A single turn carries every row of the set below to another of its rows. Some are shown first; where does it send the rows asked next?
vide: [-3.06 -3.51 -0.07  1.34 -0.72 -0.01  0.91 -0.33  2.92 -4.49  2.31 -4.12
 -1.61  2.53 -0.94 -1.11  2.72  0.57]
bog: [ 0.81 -4.40  0.06 -0.58  3.87 -0.42  1.04  0.52 -0.22  2.06  2.89  1.01
 -1.44 -1.39 -1.17 -0.53  2.74 -2.14]
zut: [ 2.61 -2.59  0.51  0.57 -3.78  2.40  3.90  1.89  0.39 -1.27 -0.20 -2.72
 -2.76 -0.15 -1.60  0.85  3.84  0.36]
livo: [-0.67 -4.68  2.87 -3.11  2.53  1.50  2.31  1.34 -0.57 -0.72  1.62 -1.03
 -2.64  4.16 -2.75  2.16  3.29 -2.37]
paf: [ 3.56 -2.55 -1.75  1.72 -0.84  1.48  3.65  0.64 -0.05 -0.12  0.18 -0.07
 -0.51 -2.36 -0.81 -0.79  3.16  0.43]
sol: [-2.59 -4.45  0.20  0.87  3.66  0.54  1.13 -1.00  2.89 -3.42  2.38 -4.39
  0.01  2.40 -1.86 -0.74  2.74 -0.49]
ziz: [-3.69 -4.01  1.86  0.15 -0.28  1.18  0.19 -0.13  3.29 -1.60  1.99 -4.34
  1.97  1.64 -0.74 -0.48  2.35 -0.33]
Lizad: [ 0.13 -1.91  0.64 -0.78 -2.76  3.59  4.79  2.56 -0.42 -2.88  0.08 -1.06
 -1.02  2.48 -0.69  1.70  4.42  0.55]
ret: [-1.96 -4.03  0.71  0.70 -1.14 -0.70  0.91 -1.04  2.70 -1.86 -0.73 -2.30
  1.16  1.29 -0.03 -0.98 -0.07  2.44]
Vut: [-0.27 -3.68 -0.20  1.73 -1.13 -2.13  0.87 -0.86  3.44 -2.59 -0.29 -3.65
 -1.27  1.61 -1.63 -1.54  1.69  1.90]
diru: [-3.48 -3.65  1.46  0.91  1.83  2.06  0.81 -1.15  3.25 -1.09  2.14 -3.96
  2.15  1.54 -1.05 -0.70  1.62 -0.60]
Sokod: [ 2.94 -1.94 -0.97  1.34 -0.82  1.18  4.03  0.98  0.11 -0.05  0.25 -0.27
 -1.46 -3.01  0.09  0.19  2.21  0.97]
lefu: [ 1.30 -1.58  0.43 -0.99 -2.03  3.53  4.80  2.41 -0.90 -2.96  1.16 -2.23
 -0.17  2.91 -1.51  2.19  3.74  0.14]
sube: [-2.43 -4.73  1.62  0.54  0.69 -0.44  0.57 -0.41  2.65 -2.98  1.94 -5.46
 -0.49  3.26 -1.73 -0.51  3.72 -0.19]
tabe: [-1.90 -1.80  0.78 -1.22 -0.32  3.72  3.36  2.43 -1.16 -1.35  2.95 -0.73
 -3.12  4.59 -1.34  1.57  3.03 -0.35]
Num: [ 1.34 -4.66  0.68 -1.40  3.30 -0.99  1.09  0.94  0.57  1.87  1.78  0.15
 -3.50 -1.62 -1.76  0.37  1.43 -1.44]
putus: [-1.16 -3.38  1.67 -2.45  4.67  0.65  1.93  1.14  0.06  0.62  3.16  1.07
 -1.27  1.30 -1.66  1.51  2.52 -2.95]
tir: [ 3.49 -3.91 -0.52  0.62  1.72 -0.46  2.13  0.48 -0.01  1.84  1.04 -0.04
 -0.33 -2.84 -1.16 -0.73  3.01 -0.83]
Kul: [ 0.84 -3.53  0.08 -1.26  3.15 -0.94  1.00  1.62 -0.05  2.85  3.03  0.40
 -2.73 -1.07 -1.15  0.39  1.11 -0.57]
Por: [ 0.98 -3.53  1.34 -0.92  3.88 -0.79  1.50  0.55  0.23  2.67  2.46  0.66
 -1.80 -1.43 -1.11  0.62  1.82 -1.95]
Tonet: [-2.76 -3.68  1.60  1.76  2.15  1.48  0.82 -1.97  3.06  0.55  1.32 -3.62
  1.21  1.65 -1.21 -1.13  0.65  0.18]
Fad: [ 0.83 -2.45  0.57 -0.77 -2.03  4.27  4.83  1.89 -0.09 -3.77  0.61 -2.13
 -1.86  2.48 -1.95  1.87  4.05 -0.64]
Fem: [-0.75 -3.62 -0.34  0.78 -0.87 -0.96  1.71 -0.62  3.05 -5.31  0.49 -3.99
  0.43  1.88 -1.47 -0.62  2.40  0.97]
rosuz: [ 2.84 -2.42 -1.61  1.00 -1.31  1.66  3.55  1.47  0.97 -1.26  0.77 -0.93
 -2.83 -3.30 -0.96  0.06  2.20  0.23]
vop: [-4.11 -3.80  0.82  0.16 -1.54  0.76  0.29  0.24  3.21 -2.76  1.63 -3.24
  1.30  1.21  0.06 -0.83  1.70  0.75]
zukor: [ 2.39 -2.16 -0.74  1.57 -3.68  2.43  3.96  1.27 -0.43 -0.86 -0.30 -0.69
 -1.44  0.52 -0.92 -0.41  4.00  1.04]
los: [-0.26 -3.59  0.35 -2.95  5.10  0.62  2.22  1.71 -0.75 -0.26  3.40  0.59
 -0.84  1.48 -1.75  1.75  1.53 -1.78]
vuke: [ 0.75 -2.45  0.38 -0.21 -3.26  3.07  4.20  1.72 -1.03 -2.74  0.04 -0.63
 -0.78  3.47 -1.35  0.76  4.67  0.07]
zogef: [ 2.42 -1.54  0.09  0.67 -3.87  1.96  3.61  2.45 -0.32  0.18  0.82 -2.49
 -2.06  0.42 -1.03  0.77  3.36  1.25]
tozan: [-1.77 -2.91  0.96 -1.49 -1.10  3.11  3.16  1.81 -1.29 -2.50  1.91  0.41
 -1.89  4.99 -1.40  0.89  4.45 -1.12]
likal: [ 0.15 -4.60  0.02  1.27  3.28 -1.45  1.13 -1.58  3.35 -1.52 -0.21 -4.02
  0.37  1.46 -2.53 -1.16  1.77  0.89]
San: [ 2.19 -1.95  0.24  0.77 -3.47  2.13  4.39  1.96 -0.19 -0.91 -0.63 -1.42
 -1.59 -0.21 -0.18  0.85  3.76  1.56]
ged: [-2.73 -4.05  0.47 -0.14 -1.54 -0.08  0.84 -0.18  2.87 -3.35  0.17 -2.62
  1.96  1.12  0.12 -0.53  0.92  1.65]
nedov: [-1.77 -3.03  1.61 -1.31 -0.39  3.77  3.39  1.81 -0.41 -1.84  1.94 -1.07
 -4.20  4.36 -2.07  1.57  3.53 -1.28]
zirak: [-0.69 -4.74  1.12 -2.41  4.31  0.34  1.24  0.96 -0.86  0.28  3.27  1.04
 -0.69  1.59 -1.63  0.59  3.45 -3.05]
Megit: [ 4.03 -3.30 -0.28 -0.99  1.54 -1.00  2.38  1.71  0.08  1.26  1.19 -1.11
  0.12 -2.68 -1.37  0.84  1.94 -0.18]
tasip: [-0.56 -3.38 -1.64  2.15  1.88 -0.98  1.50 -1.45  3.63 -2.98  0.24 -2.56
 -0.77  0.71 -1.82 -1.79  0.73  1.72]
bifum: [-1.68 -3.69  0.18  1.47  0.95  0.14  1.47 -2.08  2.67 -1.29 -0.55 -1.92
  1.16  1.17 -0.38 -1.13 -0.85  2.14]
bek: [-0.72 -3.77  2.67 -3.07  1.90  0.97  2.07  2.18 -1.28  0.62  2.37 -1.24
 -1.71  4.68 -2.14  2.23  3.17 -1.36]
zubap: [-2.28 -2.35  1.72 -1.78 -0.96  3.35  3.39  2.72 -0.40 -1.70  1.75 -0.30
 -2.37  4.34 -1.21  1.77  4.33 -0.78]
doka: [-0.42 -4.51  0.75 -2.66  5.03  0.75  2.04  0.88  0.04 -0.62  2.61  0.76
 -2.68  0.95 -2.17  1.44  1.63 -2.51]
Gaf: [ 3.95 -4.13 -0.41 -0.75  1.67 -0.65  2.57  1.02  0.84 -0.06  0.48 -0.84
 -1.17 -3.56 -1.63  0.67  1.92 -0.85]
Datet: [ 3.38 -3.05  0.27  0.05  2.21 -0.62  2.88  0.38  0.20  1.43  0.87 -0.12
 -0.45 -3.26 -0.59  0.64  1.95 -0.55]
Zal: [-1.82 -3.42  2.88 -3.09  1.97  1.57  2.32  2.17 -0.24 -0.18  2.28 -0.09
 -1.39  4.10 -1.92  2.14  4.03 -2.42]
Pone: [-2.16 -4.51  0.36  1.86  3.37 -0.48  0.39 -1.32  3.20 -0.61  1.65 -4.05
 -1.78  2.08 -2.04 -1.71  2.10  0.49]
terog: [-1.85 -4.35  2.18 -2.52  1.51  1.26  1.62  1.51 -1.18 -0.50  2.69  0.39
 -1.66  4.51 -1.72  1.01  4.33 -2.45]
Bedif: [-1.40 -3.90  1.30  1.42  2.16  0.58  1.37 -2.45  2.77 -0.10 -0.26 -3.05
  1.94  1.51 -1.16 -0.94 -0.10  1.15]
per: [ 2.84 -1.35 -2.21  0.81 -0.70  1.68  3.71  1.92  0.26 -0.66  1.80 -0.63
 -1.24 -2.74 -0.51  0.27  1.78  0.80]

bek turns into Megit
Por turns into San
Where do these go?
doka turns into rosuz
Tonet turns into ret
vuke turns into zirak
sol turns into tasip

A single turn carries every row of the set below to another of its rows. Some are shown first; where does it send the rows asked next?
Durep: [ 1.31 -4.20 -0.31  2.81  0.34  0.56  0.74 -1.54  1.23  0.52  0.61 -1.90]
zez: [ 0.70 -0.13  0.44 -0.47 -1.07  2.65  1.96  1.67 -1.08  2.29 -1.36  4.03]
Niz: [-1.28 -1.94  0.35 -1.10 -1.62  5.18  0.39 -1.50 -2.43  0.25 -1.01  1.11]
nozo: [-3.18 -0.50 -2.12  1.37  1.04 -0.80  2.10  0.01  1.60  1.35  1.37 -1.14]
Lonap: [-0.95 -2.12  0.27 -1.56 -1.55  5.00  0.51 -1.56 -2.39  0.05 -0.77  1.64]
naba: [ 1.67 -1.01 -0.76 -1.95 -0.40  1.79  2.47  0.70 -0.59  1.33 -1.22  4.09]
nibab: [-0.94  0.39 -0.22  1.93 -1.27  3.49  1.79  0.92 -1.17  3.03 -3.07 -0.10]
zaf: [-0.56  1.82  2.21  0.25  1.01  1.40 -0.63  0.75  1.40  1.50  0.44 -3.13]
gefi: [-0.99 -2.36 -0.64 -1.50 -1.21  4.83  0.75 -2.34 -2.10 -0.22 -1.38  0.05]
getez: [-1.41 -1.97  0.15 -0.90 -1.58  5.24  0.46 -1.76 -2.36  0.27 -1.26  0.44]
fipiz: [ 1.46 -1.55 -3.14 -1.67  0.37  1.36  3.09 -1.41  0.05  0.69 -2.71  0.06]
gama: [-1.30 -2.16 -0.32 -1.03 -1.40  5.06  0.62 -2.13 -2.27  0.11 -1.48 -0.01]
zop: [ 0.06  1.01  0.18 -0.60 -3.72 -0.90 -2.18 -0.30 -0.92 -0.77 -1.50  0.69]
Fotug: [-0.59 -2.54 -0.46 -2.15 -1.19  4.59  0.80 -2.10 -2.09 -0.43 -0.89  1.20]
vib: [-0.11  0.85 -0.51 -0.44 -3.53 -0.90 -2.03 -0.90 -0.77 -0.95 -2.00 -0.60]
mufe: [-0.70 -2.32 -0.03 -2.04 -1.35  4.74  0.67 -1.78 -2.20 -0.21 -0.71  1.68]
ber: [-0.15  1.10  0.08 -0.29 -3.79 -0.73 -2.23 -0.38 -0.98 -0.65 -1.75  0.13]
Burir: [ 2.01 -1.57 -2.26 -2.44  0.21  1.24  2.98 -0.52 -0.12  0.68 -1.77  2.45]
Duz: [-3.61 -0.09 -1.37  2.01  0.66 -0.37  1.78  0.66  1.32  1.83  1.47 -0.83]
Vuzuk: [ 1.12  1.13  2.41 -2.29  1.38  0.46 -0.34  1.14  1.61  0.57  1.94  0.44]
dero: [ 1.26  0.45  0.57 -2.62  2.07 -0.08  0.20 -0.52  2.17 -0.16  1.07 -2.04]
Muna: [ 2.12 -4.14  1.21  1.60  0.01  0.43  0.50 -0.06  0.93  0.51  2.14  1.93]
fada: [ 0.38  0.57 -0.67 -1.15 -3.35 -1.27 -1.91 -0.98 -0.60 -1.28 -1.69  0.08]
Tevi: [ 0.37 -1.03 -2.87 -0.01  0.01  2.08  2.84 -1.31 -0.22  1.40 -3.47 -1.65]
roki: [-0.36  0.42  0.72  1.13 -1.43  3.36  1.71  1.74 -1.31  3.00 -2.12  2.25]
Ropig: [-2.22 -0.76 -1.44 -0.11  1.02 -1.23  2.10  0.75  1.56  0.95  2.63  1.87]
Vemiv: [ 2.03 -4.55 -0.41  1.73  0.52  0.16  0.91 -1.54  1.41  0.06  1.17 -0.74]
zake: [ 1.53  0.59  1.36 -2.87  1.79 -0.05  0.09  0.22  1.95  0.00  1.66 -0.41]
fuzu: [ 0.62 -3.67  0.51  3.84 -0.11  1.19  0.40 -0.88  0.90  1.18  0.46 -2.05]
Muve: [-0.35  1.96  3.03 -0.10  0.80  1.50 -0.79  1.49  1.22  1.61  1.06 -1.54]
varu: [-2.61 -0.28 -0.67  0.53  0.67 -0.84  1.84  1.37  1.30  1.48  2.70  2.12]
Zunas: [-3.64  0.14 -0.60  2.04  0.36 -0.20  1.60  1.30  1.12  2.11  1.84  0.29]
magan: [-0.74 -2.58 -0.71 -1.95 -1.11  4.65  0.83 -2.35 -2.02 -0.41 -1.17  0.53]
gugib: [-3.22  0.09 -0.35  1.41  0.35 -0.38  1.62  1.58  1.07  1.90  2.36  1.53]
Doz: [ 0.71 -3.20  2.13  3.73 -0.64  1.51 -0.03  0.57  0.46  1.65  1.45  0.63]
mene: [ 0.29  1.68  3.08 -1.13  0.96  1.07 -0.68  1.66  1.28  1.28  1.68 -0.06]
Kem: [ 1.44 -3.56  2.05  2.65 -0.42  1.02  0.14  0.51  0.63  1.14  2.02  1.83]
kega: [-2.20 -0.98 -2.14 -0.17  1.29 -1.46  2.29  0.08  1.75  0.75  2.23  0.78]
luk: [-0.59 -0.20 -1.70  1.44 -0.69  2.90  2.27 -0.36 -0.71  2.38 -3.59 -1.70]
Geke: [ 2.40 -4.54  0.19  1.22  0.42  0.11  0.82 -0.98  1.24  0.03  1.76  0.89]
Pofib: [ 0.35  0.86 -0.07 -1.00 -3.56 -1.10 -2.04 -0.46 -0.85 -1.01 -1.40  0.81]
lusop: [-0.19  1.32  1.13 -0.41  1.45  0.88 -0.25 -0.14  1.77  0.92  0.18 -3.96]
vos: [ 0.58  0.69  0.44 -1.57  1.91  0.29  0.10 -0.63  2.06  0.26  0.47 -3.48]
pul: [ 0.39 -3.22  1.50  4.22 -0.53  1.58  0.04 -0.03  0.59  1.64  0.84 -0.96]
rokos: [ 0.18  0.70 -0.75 -0.82 -3.41 -1.15 -1.92 -1.10 -0.63 -1.14 -1.92 -0.49]
Mafif: [ 0.44  0.70 -0.46 -1.19 -3.43 -1.22 -1.95 -0.79 -0.67 -1.22 -1.53  0.57]
Ketiv: [-0.22  1.05 -0.18 -0.23 -3.70 -0.78 -2.16 -0.64 -0.88 -0.73 -1.95 -0.34]
zus: [-2.62 -0.91 -2.49  0.46  1.27 -1.25  2.29 -0.15  1.70  0.90  1.71 -0.45]

Ropig turns into nozo
getez turns into mufe
Where do these go?
mene turns into dero
Burir turns into luk
fuzu turns into Kem
fada turns into Ketiv

